One turn moves each row of this set onto another row. After a few examples, where does it send each row asked below?
katif: [ 17.0  17.5   6.7  -2.9 -32.9 -16.4 -12.1   4.6  20.1  -2.2 -26.9 -20.9
  13.9   9.7 -10.0  19.1]
rabut: [-20.1   9.6 -13.3  -3.9 -16.0 -12.3 -25.1  14.7  35.2  -9.6 -15.7 -11.5
  -7.1 -28.0 -35.3  18.5]
pudob: [  0.0   6.1  18.1  19.8 -24.4  17.5   7.0  15.3  30.2   8.8  -7.7  12.3
  18.5 -25.8  26.5  14.2]
tona: [-24.3  14.7  15.0 -29.1  31.0   1.4  -3.2  -2.8  16.0  11.6 -33.4 -17.3
  -8.3 -27.0  -8.5   8.6]
Romuz: [  0.7  20.3  10.1  19.6 -24.8  17.8   5.7  11.5  30.1   8.3  -0.7  19.9
  20.5 -22.4  21.7  17.4]
vur: [-17.4  44.3  26.5  -0.4  -8.6  10.9  -2.2   9.8  29.2   5.2  -4.8   8.9
   2.5 -32.6  34.3   8.2]
Mon: [ -5.5  40.0  17.9  -5.3 -21.3   6.6  -3.8  17.3  40.4  18.9  -8.4  -2.3
   7.4 -16.3  31.5  30.3]
kima: [  2.3 -21.7   5.2  19.1  -0.8  23.1   3.1  -0.5  23.9   1.2 -24.5  10.6
  16.1 -27.0   7.7   6.3]
dezes: [-14.5  51.6  21.7  -7.5 -17.2   4.2   2.6  16.5  28.2  18.1   1.6   4.7
   7.3 -22.8  21.0  21.6]
getur: [  9.5   8.9  15.1   1.5 -32.6  -1.7 -13.8  23.4  -7.8  -1.3 -22.1  -0.8
  -2.0  -9.0 -23.3   1.0]
gul: [-25.6  41.3  20.7 -22.5  17.0  -1.3  -5.7   2.2  22.5   9.8  -8.7 -13.6
  -1.9 -41.3  21.9  15.4]
nizi: [-16.2  16.3  -8.0   5.5 -34.2 -11.7 -22.1  22.7  40.3  -7.0  -5.6  -5.8
  -1.3 -28.0 -22.1  22.5]
Kido: [  9.0   9.1   5.8  17.3 -22.8  19.1  -3.1  11.2  39.8  10.0 -13.2   9.4
  18.9 -15.9  27.5  26.0]
voso: [-25.4  25.4  13.8 -21.1  33.8   9.5 -11.8 -10.1  17.0  -0.2 -29.5  -5.1
  -9.7 -32.6   5.1   1.0]
Tef: [ 12.5  16.4   4.7 -11.6 -20.4 -19.2 -13.8   1.2  15.8  -2.1 -32.1 -26.7
   8.7   9.3 -17.6  17.3]
ruge: [  3.9  23.4  19.3  -8.2 -32.0  -7.2 -15.2  25.6  -7.5   2.6 -20.0  -6.0
  -6.7  -9.7 -21.1   4.0]
gupor: [-10.0 -16.2   3.1  -4.8  27.1  15.7  -2.7  -9.0  16.6   2.3 -36.4  -4.3
   3.6 -27.8 -10.5   4.4]
nivuv: [-13.9  -0.4   2.9  -1.2  31.2  19.4 -10.6 -14.5  17.5  -8.2 -33.1   5.5
   0.2 -33.3   2.9  -2.3]
tipe: [  4.4  12.5  14.2  -8.5 -22.8  -5.7 -17.3  19.3 -11.7   0.4 -27.1  -7.6
  -8.0 -10.0 -30.5   0.5]
lek: [ 16.3  11.7   3.7  -6.0 -23.6 -16.4 -13.1  -0.4  15.9  -3.5 -32.7 -23.4
  11.6   9.0 -17.5  16.0]
fanim: [  7.8   7.5  12.3  -1.7 -26.0  -2.6 -16.7  18.9 -11.1  -1.6 -25.9  -3.0
  -4.7  -9.7 -28.0   0.0]
Kunab: [-13.9   6.8 -12.3   9.8 -30.9  -8.6 -22.7  18.5  40.1 -10.7  -9.4  -2.7
  -0.3 -26.9 -25.7  20.4]
fepu: [-27.7  49.4  24.4 -19.6  14.1   4.2  -7.5   2.9  22.9   6.8 -15.5  -3.5
  -7.5 -32.7  21.3   7.6]
Nas: [ -2.6 -10.5  -6.6  -9.3  27.4  16.7 -13.2 -11.6  26.0   4.4 -41.5  -8.6
   2.6 -17.7  -7.2  18.3]
nonog: [ 14.2  22.0   8.4  -8.6 -31.5 -18.8 -11.4   5.7  18.5  -0.1 -26.8 -23.1
  10.4   9.9 -10.2  19.4]
luko: [-11.4  -7.0  -0.6  -0.7  31.0  14.4  -8.6 -14.2  17.0  -4.8 -25.5  -4.2
   7.3 -42.2   5.8   6.7]
suve: [ 12.0  22.0   7.7 -12.3 -25.5 -20.2 -13.0   3.6  17.2   0.1 -29.1 -26.3
   8.7   9.6 -14.4  18.8]
suvip: [-23.3  20.2  -8.8  -8.5 -20.1 -15.1 -25.1  18.3  37.0  -6.3 -12.1 -13.3
  -8.9 -28.2 -31.2  21.0]
dat: [  2.0  21.3  18.2 -11.3 -25.6  -7.7 -16.7  23.2 -10.2   2.0 -23.2  -8.8
  -9.6  -9.3 -26.4   2.2]
notob: [-21.5  21.3   2.6 -26.4  34.5   4.9  -6.9  -9.5  14.1   8.2 -30.4  -9.3
  -4.9 -24.2 -16.3  10.9]
Sukil: [-21.1  23.4  -6.1  -3.5 -29.3 -15.8 -22.9  22.6  38.4  -5.3  -6.8 -10.2
  -5.9 -28.1 -24.1  21.8]
Megeg: [ -6.3  -9.9  -7.0  -1.2  26.6  19.0  -5.9 -13.4  15.9  -0.5 -31.4   4.6
   7.5 -23.8 -16.0   7.4]
duti: [ -3.6  -4.8   5.9  19.7   8.8  27.0  -5.2  -7.3  23.2  -9.5 -21.8  18.9
  11.1 -32.2  16.8  -0.5]
nufef: [-15.9  37.9  22.5  -3.4  -5.9   4.3  -1.8   8.7  28.7   9.3   2.3  -1.7
   9.2 -40.9  36.5  17.6]
zugem: [ -1.6 -10.3   2.2  18.1   8.0  20.2  -3.1  -6.2  23.4  -5.1 -14.1   7.9
  18.8 -42.3  20.1   8.6]
belu: [ 10.9 -16.9  -6.2  15.2   1.6  23.9  -7.9  -3.3  32.3   2.2 -30.5   6.2
  16.1 -16.6   8.4  19.5]
Lofel: [-15.2   2.6 -15.7   4.6 -21.3  -9.5 -24.7  14.3  37.6 -11.6 -14.1  -6.8
  -2.0 -28.1 -32.3  18.5]
Bem: [  7.8  17.1  17.7  -1.6 -36.6  -3.5 -15.2  25.9  -8.1   1.3 -18.8  -1.9
  -3.3  -9.5 -19.4   3.7]
sil: [-14.2  38.0  30.8  -4.6 -20.0   3.3   6.7  20.0  30.0  18.6  -3.0   0.5
   6.8 -26.1  29.1  17.8]
pav: [-27.2  42.7  28.4 -28.5   6.7  -4.2   1.4  12.0  23.2  20.6 -16.3 -15.0
  -6.9 -26.5  11.7  15.6]
dolip: [  5.0  -9.2  -4.0  21.7  -3.6  25.3   0.3  -3.1  23.5  -0.8 -16.8  19.2
  20.2 -23.6   4.0  10.4]
sov: [-18.2  46.5  16.8 -29.8   5.3  -1.8  -8.5   9.8  32.7  21.9 -19.5 -17.2
  -5.8 -16.8  16.0  29.6]
Muz: [-23.0  17.8   9.4 -21.9  34.9   3.8  -9.3 -10.1  16.6   3.5 -21.7 -15.0
  -2.0 -42.3   6.3  10.0]
fiv: [-16.0  21.8   3.9 -32.3  28.0   3.6 -14.0  -5.5  25.8  13.6 -36.4 -19.9
  -7.4 -17.8  -3.9  22.2]
Dos: [ -6.0  17.8  16.5  20.0 -11.2  22.0  -1.5   5.2  30.4  -3.1  -7.6  19.8
  12.5 -31.9  33.1   5.4]
vem: [ 17.7  11.7   4.0  -2.3 -28.2 -14.5 -11.9   2.0  18.2  -3.8 -29.9 -20.7
  13.8  10.6 -13.6  17.5]
pavo: [ -3.8  13.3  13.3  17.2  -9.7  15.1   0.0   4.7  29.6   1.2  -1.2   8.9
  18.9 -41.6  35.1  14.7]
Fako: [-26.9  51.7  17.1 -30.8  11.9  -1.8  -2.9   5.3  21.3  17.6 -13.5  -9.3
  -5.7 -23.5   1.9  17.8]

nivuv turns into voso
kima turns into gupor
Fako turns into dezes
Where do these go?
vem turns into lek
rabut turns into suvip
fiv turns into sov
gul turns into nufef
fanim turns into tipe

